Each named turn below is shown by a few rows before and after it. Which turns, in which order, take the first row of each later pair to the second? The first pair is answered.
H:
|  1.28 | -0.30 | -0.84 |  1.04 | -1.45 | -0.64 |  1.01 |  0.69 | -1.04 | -0.91 | -0.35 | |-> |  0.82 | -0.36 | -0.25 |  1.68 | -1.22 | -0.71 |  0.98 | -0.05 | -0.41 | -0.93 | -0.50 |
| -1.08 |  1.10 |  0.20 |  1.42 | -2.23 |  0.75 |  2.12 |  2.18 | -0.79 |  0.21 |  2.84 | |-> | -0.90 |  0.84 |  1.33 |  2.11 | -1.11 | -0.08 |  2.59 |  0.70 |  0.43 |  0.33 |  3.17 |
|  3.02 | -0.30 |  1.99 |  1.26 |  1.52 | -3.58 |  1.96 | -2.69 |  1.83 |  1.00 |  0.92 | |-> |  4.15 |  1.10 | -1.76 | -2.94 | -0.37 | -2.21 |  0.44 |  1.64 | -1.66 |  1.76 |  0.19 |
L:
| -1.07 | -4.02 | -0.55 |  0.87 | -1.85 | -0.62 |  0.97 |  0.07 | -1.09 | -2.78 | -1.82 | |-> |  1.60 | -2.68 |  0.06 |  1.01 | -1.56 | -2.68 |  2.70 | -0.62 | -0.73 | -2.34 |  0.37 |
| -2.40 | -0.72 | -0.96 |  0.93 | -0.04 |  0.67 |  0.64 |  1.77 |  1.25 | -0.61 | -1.06 | |-> |  0.43 |  0.37 | -0.12 |  0.89 |  0.57 | -1.61 |  2.57 |  0.85 |  1.64 | -0.22 |  1.36 |
|  2.18 |  1.67 |  0.18 |  2.03 |  0.27 | -1.68 |  1.83 | -0.36 |  1.26 |  1.98 | -3.19 | |-> |  1.44 |  0.27 |  0.21 | -0.40 |  1.88 | -1.82 | -0.30 | -1.60 |  0.94 |  2.63 | -3.35 |
P:
| -1.51 | -2.89 | -1.14 |  0.22 | -0.67 |  0.58 | -0.30 | -0.06 | -0.97 | -1.79 | -1.30 | |-> | -0.92 | -2.15 | -1.38 |  0.33 | -1.73 |  0.40 |  0.43 |  0.91 | -1.41 | -2.11 | -0.50 |
|  3.85 |  2.48 | -0.62 | -0.88 |  0.45 | -2.95 |  1.88 |  1.10 | -1.21 |  0.72 |  2.05 | |-> |  1.63 | -0.44 |  1.14 | -0.81 |  3.60 | -3.19 | -0.46 | -3.42 |  0.59 |  1.82 | -0.43 |
| -1.92 | -1.42 |  1.41 |  1.75 |  0.37 |  0.56 | -0.82 | -0.91 |  0.66 |  0.68 | -0.08 | |-> | -1.30 |  0.48 | -0.08 |  1.53 | -1.23 |  1.58 | -0.28 |  1.69 | -0.41 |  0.48 | -0.57 |
| -0.82 | -2.91 |  1.70 |  0.87 |  0.26 | -0.18 |  1.12 | -1.24 |  2.02 | -1.38 | -0.42 | |-> | -0.93 | -0.73 | -0.37 |  0.93 | -0.99 |  1.45 |  0.20 |  1.87 |  0.84 | -0.42 | -3.29 |
Then:
Between the rows of a pair lie 2 to 3 turns.
| -0.42 | -1.83 | -1.32 | -0.31 | -0.75 |  0.76 | -0.59 |  1.79 | -1.26 | -0.14 | -1.64 | |-> | -0.34 | -1.02 |  0.31 |  2.22 | -0.09 |  0.13 |  0.28 |  0.26 |  0.84 |  0.25 | -2.26 | | H L P
|  2.24 | -1.61 |  2.53 | -2.02 | -0.08 | -0.22 |  2.96 |  0.67 |  1.75 |  3.41 |  1.58 | |-> |  2.16 | -0.20 |  1.16 | -1.99 | -1.14 |  1.14 |  2.56 |  3.08 |  0.98 |  4.06 | -0.29 | | P P
| -0.50 | -2.26 |  1.86 |  0.13 |  2.59 | -0.89 | -2.35 | -3.28 |  0.99 |  1.63 | -1.62 | |-> |  2.33 |  1.62 | -1.12 | -2.55 |  1.05 | -0.02 | -2.26 |  1.12 | -1.64 |  3.45 | -1.63 | | P L L
| -0.72 |  2.46 |  0.36 |  3.06 | -0.35 |  0.48 |  1.43 |  0.56 |  1.37 | -0.62 |  0.96 | |-> | -1.13 |  0.56 |  1.47 |  1.04 |  2.19 | -0.46 | -0.20 | -2.82 |  1.84 |  0.29 |  1.02 | | P L
|  2.66 |  0.53 | -1.95 |  1.18 | -0.02 | -1.44 |  1.34 |  0.94 |  0.29 |  1.50 | -4.26 | |-> |  2.94 | -1.29 | -0.99 |  1.87 | -1.19 | -2.44 |  3.36 |  0.45 |  0.28 | -1.61 |  0.57 | | H P
|  2.35 |  2.33 | -0.63 |  0.23 |  0.40 | -0.90 |  1.31 | -0.27 |  0.54 |  1.16 | -0.54 | |-> |  0.98 |  1.82 | -1.76 | -0.22 | -0.03 |  0.30 | -0.03 |  0.87 | -0.22 |  1.42 | -2.18 | | P P H
| -1.80 |  2.32 | -2.34 |  2.33 | -3.13 |  2.32 | -0.82 |  3.36 | -0.43 | -1.65 | -0.63 | |-> | -4.36 | -1.34 |  0.39 |  2.23 |  0.64 |  1.59 | -3.05 | -2.39 |  1.57 | -0.70 | -2.11 | | P P
| -2.18 |  0.54 | -0.74 | -2.28 |  0.95 |  1.53 | -2.20 |  0.05 |  0.01 |  0.71 |  1.54 | |-> | -1.60 |  0.27 | -0.49 | -2.36 |  0.85 |  0.91 | -1.47 | -0.31 | -0.18 |  0.08 |  2.98 | | P P
|  0.13 | -0.94 |  1.58 | -0.20 |  2.31 | -1.07 | -2.10 | -2.46 |  1.38 |  1.53 | -0.72 | |-> |  2.25 |  2.85 | -0.70 | -0.24 | -0.25 | -0.48 | -0.76 |  1.89 | -0.49 |  1.88 | -1.24 | | P L
|  2.02 |  4.90 |  0.85 |  2.16 |  0.99 | -0.94 |  1.53 |  0.11 |  2.06 |  2.29 |  1.05 | |-> | -0.63 |  1.87 | -0.60 | -2.40 |  2.86 |  1.10 | -3.35 | -0.88 |  0.11 |  3.69 | -2.34 | | P L H
|  1.00 |  0.68 | -1.22 | -0.19 | -0.34 | -0.25 | -0.21 |  0.24 | -1.34 |  1.15 | -4.24 | |-> | -0.19 |  0.00 |  0.56 |  2.17 |  0.60 | -0.55 |  0.82 | -1.66 |  0.20 |  0.44 | -3.92 | | H H
